In the rows, zero is written as 128.
The rows of D fall into a few groups, and each row is roughly a mix of its group's hidden directions.
D (115 x 15):
[[128 104 145 184 100 122 149  94 115 100 112 129  98 126 147]
 [104  96 122 116 129 143  77 143 121  80 122  96 128 116 107]
 [ 87 132 106 106 128 140 131 163  75 129 135 128 110 167 137]
 [137  98 136 116  82 110 119 111 142  89 100  87 118 122 150]
 [116 184 177 127 128 126 126 106 156 118 132 118 137  99 157]
 [117 133 152  98 152 154  91 141 181 134 112 128 152 108 147]
 [150 151 113 138 153 105 186 133 136 144 141 175 128 142 122]
 [147  85 140 107  74 114 117  99 144 118  98 122 103 136 134]
 [171  78 144 129 124 128 106 155 110 112  89 123 101 120 114]
 [117 121 129 153 143 105 150  91 163  99 177 110 113 123 107]
 [112 145  90 169 134 144 168 111 125 120 139  86 134 150 104]
 [120  74 151 123 125 111 117  83 109 166 114 147 118 148 133]
 [114 119  92 118 143 107  96 157 138  75 123 110 165 132 125]
 [115 113 141 100 130 155 100 151 130 166  79 149 158 112 128]
 [113 157 154 110 127 176 129 147 155 150 164 144 164 130 119]
 [126 141 172 126 111 135 106  83 146 153 112 154 121 134 171]
 [154 104 113 139  90 102 122 108  90 116 120  99  82 125 133]
 [118 116 106 125 148  90 128 138 125  81  92  87 148 117 149]
 [ 99 112 123 101 139 127 122 142  64 121  95 138 141 143 157]
 [163 111  84 133 135 153 125 168  80 138 137 120 126 118 109]
 [140  73 121 125 154 104 112 118 117  89 111 111 107 130 166]
 [138  70 105 103 133  92 107  93 106 142 110 127 114 130 131]
 [130 131 131  70  85 155 127 157 130 124 153 101 136 147 112]
 [114  79 113 119 166 114 117 135 110  88 130 149 124 132  87]
 [ 85 154 143 134 134 149 109 134 158  74 111 104 133 106 132]
 [107 113 114 111 163  81 123 173 113 151 147 160 129 125 119]
 [126 168 131 157 129 133 161 120 135 109 195 120 123 141 120]
 [136 127 140  92 170 143 106 128 181 134 163 150 129 142 133]
 [125  93 154 119 166 120 121 143 116 128 183 108 120 166 121]
 [113 167 171 129 107 167 120 134 147 106 144 101 104 101 117]
 [124 117 123 103 126  91 139 109 185 118  86 147 140 146 113]
 [124  85 133  92  88 104 140 129 142 105 141 101 109 131  90]
 [114 138 130 117 108 145 127  93 146 121  99  97  74  91 138]
 [138 161 138 129 104 135 115 124 152 100 168  74 113 110 143]
 [142 104 110 111 111  75 117 119 138 154 131 132 161 171 149]
 [ 97 154 182 134 117 144 133  87 155 131 112 124 105 109 146]
 [128 131  79 120 130 117  96 143 130 101 102  90 159 111 158]
 [151  85 146  95 122 115 115 160 119 170 108 118 156 145 113]
 [116 119 126 110 160 132 134 135 141 165 103 187 153 145 105]
 [133 182 145 130 112 153 146 113 146 133 121 105  95  86 148]
 [151 108  89  88 130  83 116 136 134  98 150 118 115 131 100]
 [134 163 119 110  83 191 128 138 118 121 119 105 126 147 134]
 [115 169 110 173 126 131 151  97 170 133 158 127 109 126 118]
 [158 145 130 161 160 113 119 130 161 170 120 153 159 101 128]
 [168 166 126  98 122 106 143 139 141 116 175 121 103 109 106]
 [145 113 146 151 161 148 116 108 104  65 130 119 113 117 149]
 [149 179 150 107 104 126 125 111 147 131 143  96 105  89 146]
 [125 139 121 149 119 132 122 149 145 118 162 141  53 132 111]
 [116  75 109 137 112 119 109 141 119 146 117 134 161 183 129]
 [153 129 116  92  85 102 142 110 149 113 162 109 112 158 107]
 [133 121 113 119 135 148 134 151  67 171 149 154 133 143 105]
 [118 107 111 152 110 107 149 136  72 102  93 100 141 121 137]
 [130 141 129 143  90 147 136 101 161  90 148 113  78 122 114]
 [131 105 107  95 141 125  93 160  87 144  91 107 142 111 137]
 [124 126 126 186 109 132 142 121  69 140 108 135 105 113 128]
 [ 99 108 103 101 112 119 150 143  91 152 103 104 157 161 116]
 [169 114 144 134 127 111 111 160 171 170 140 138 115 120  97]
 [145 116 115 183 148 130 143 126 142 104 151 101  90 132  95]
 [127 142 128 124 165 116 117 148 120 182 122 156 178 129 147]
 [135 138 122 111  61 142 135 135 154 165 106 115 118 141 105]
 [146  96 138  94 127  93  76 105 102 133 137 107 142 114 139]
 [161 116 116  94 116 108  96 100 105 142 126  92 109  91 145]
 [142 170 187 119 131 108 136 119 142 136 173 146 142 126 128]
 [100  96  81 135 134 138 147 130 142 100  91 132  92 137 106]
 [126 145 128 108 170 148 122 141 145 171 151 176 139 141 106]
 [ 94  96 120 107  91  76 149 100 138 124 110 128 119 120 110]
 [124 170  94 128  84 174 143 134 116 132  94 112 137 135 128]
 [114 156 123 134  96 117 184 122 138 124 145 142 156 156  91]
 [ 99 140 117  76 103 126 134 137 109 159 110 133 176 140 141]
 [106 148 130  96 121 173 126 139  94 103 159 109 125 163 148]
 [132 106 113 185 168 129 148 121 112 112 137  96 110 148 107]
 [123  89 133 140 136 105 127 130 115 156 130 163 170 179 132]
 [137  99 135 119 155 107 127 109 106  96  93 129 176  96 143]
 [159 132  91  98  84 112 117 153 144 126 153  92 115 141 116]
 [142 135 147 135 110 126 126 113 161 201 111 129 154 145 128]
 [100  88 159 118 118 148 112 106 128 112 126 124  78 125  91]
 [137 139  98 165 119  84 162 105 102 128 122 137  96 142 102]
 [107 163 142 113 146 127 118 132 143 177 169 152 150 147 152]
 [121 129 150 191  89 143 142 108 102 119 116 122 106 109 142]
 [117 101 123 140 136 114 115 130 111 138  49 140 133 108 137]
 [123 126 137 179  85 119 175  99 111 109 133 136 114 142 121]
 [126  78 155 106 139 103  81  96  98 133 130 126 138 124 129]
 [143 139 129 153 145 144 131  92 131  62 127 121 134  91 140]
 [132 122 154 125 180 113 123  89  96 130 117 151 133  87 143]
 [135  80 131 106  71 112 146 113 118 101 107 114 133 150 131]
 [172 151  94  93 114  80 127 123 141 134 143 106 127 115 146]
 [131 134 140  89 101 144 148 125 160 139 170 149 148 163 101]
 [113 135 154 109 158  90 101 129 143  78 151 135 162 124 118]
 [140 127 147  98 108  85 124  73 145 156 126 121 107 123 153]
 [123 149 105 185 141 112 147 130  72 129 126 122 109 114 123]
 [133 179  96 108 159 102 130 145 144 121 166 100 135 130 110]
 [129 144 103 150  93 106 138 114 162 127  95 152 101  87 112]
 [157 133 143 107 111 151 112 166 143 186 136 120 142 155 116]
 [145 144 107 146 120 170 136 137 119  66 135 102 103 116 116]
 [118 116 117 152 138 135 167 157 135 128 139 171 130 175  95]
 [139  87 127 112 123  86 145 108 132 152 143 160 113 170 106]
 [138 123 135  91 174 155 105 143 145 142 179 146 131 143 134]
 [138 106 155 115 134 151 110 141 114  82 166 112  83 146 129]
 [129 124 128 169  96 134 159 122  73 106 158 107 116 132 134]
 [140 107 158 164 185 109 121 105 133 159 136 130 150 141 142]
 [111 123 117 111 135 127 145 146 117 164  89 171 167 142  98]
 [139  89 161 111 167 108 105 129 115  83 150 139 126 109 143]
 [124 183 138 125 122 129 114 127 188 117 141  96 130 104 129]
 [133 145 133 111  67 109 151 107 169 109 134 107 132 143 108]
 [113 139 114 131 149  81 129 136 145 176 121 169 155 106 129]
 [146 137 115 133  78  94 152 103 130  98 149  94 102 141 116]
 [145  89 144 126 133  78 115 124 140 149  87 157 137  97 126]
 [108  83  86 130 163 107 141 119 126 104  96 155 119 140 112]
 [143 145 133 131 169 129 172 123 119 117 145 165  93 102  98]
 [148 108 120 130 119 107 135  98 129 161 116 177  89 153 101]
 [124 122 149 135 163 126 119 105 102 158  99 137 175 142 167]
 [138  98  79 131 140 120 155 158 122 120 135 154 117 160  88]
 [101  88 158 135 142 148 139 129 144  96 101 142 168 131 161]
 [109  95 111 153 148 119 133 145 120 134 113 161 174 175 131]
 [128  99 118 135 162  93 131 138  99 156  85 138 170 122 130]]
One row of each group comes first, with its name. Which group is each row after those in?
[133 138 177 110 143 139 100 111 107 109 151 114 110  78 115]
<103>
[131 156 107 127 119 108 173 119 131 136 164 151 131 164  84]
<102>
[119 106 110 155 143  84 144 110 119 156  75 139 151 115 124]
<122>

[102 169 159 150 133 163 148 131 165 127 157 142 159 125 127]
<102>
[159 119  95 127 138 138 133 186 107 132 108 108 153 121  95]
<122>
[ 96  90 116 135 128 134  90 109 119 125  77 107 146 126 159]
<103>
[100 126 110 146 129 127 151 125 107 182 115 108 139 180 121]
<122>
[161 148 108 151 121 164 132 165  92 164 133 118 154 121 147]
<103>
[122 177 116 158 130 155 150  99 161 132 168 109 141 137 126]
<122>
[113 153 130 103 102 127 141 104 153 176 126 123 181 139 134]
<122>
[126  81 137 140 125 111 140  96 120  73 125 102  97 125 113]
<122>
[100 142 157 129 123 156 100 160 142  79 150 109 137 123 100]
<103>
[124  86 141 138 105 127 175 105 120 110 138 162 135 170 123]
<102>
[146 159 113 121 123 156 123 167 125 184 112 128 165 141 126]
<122>
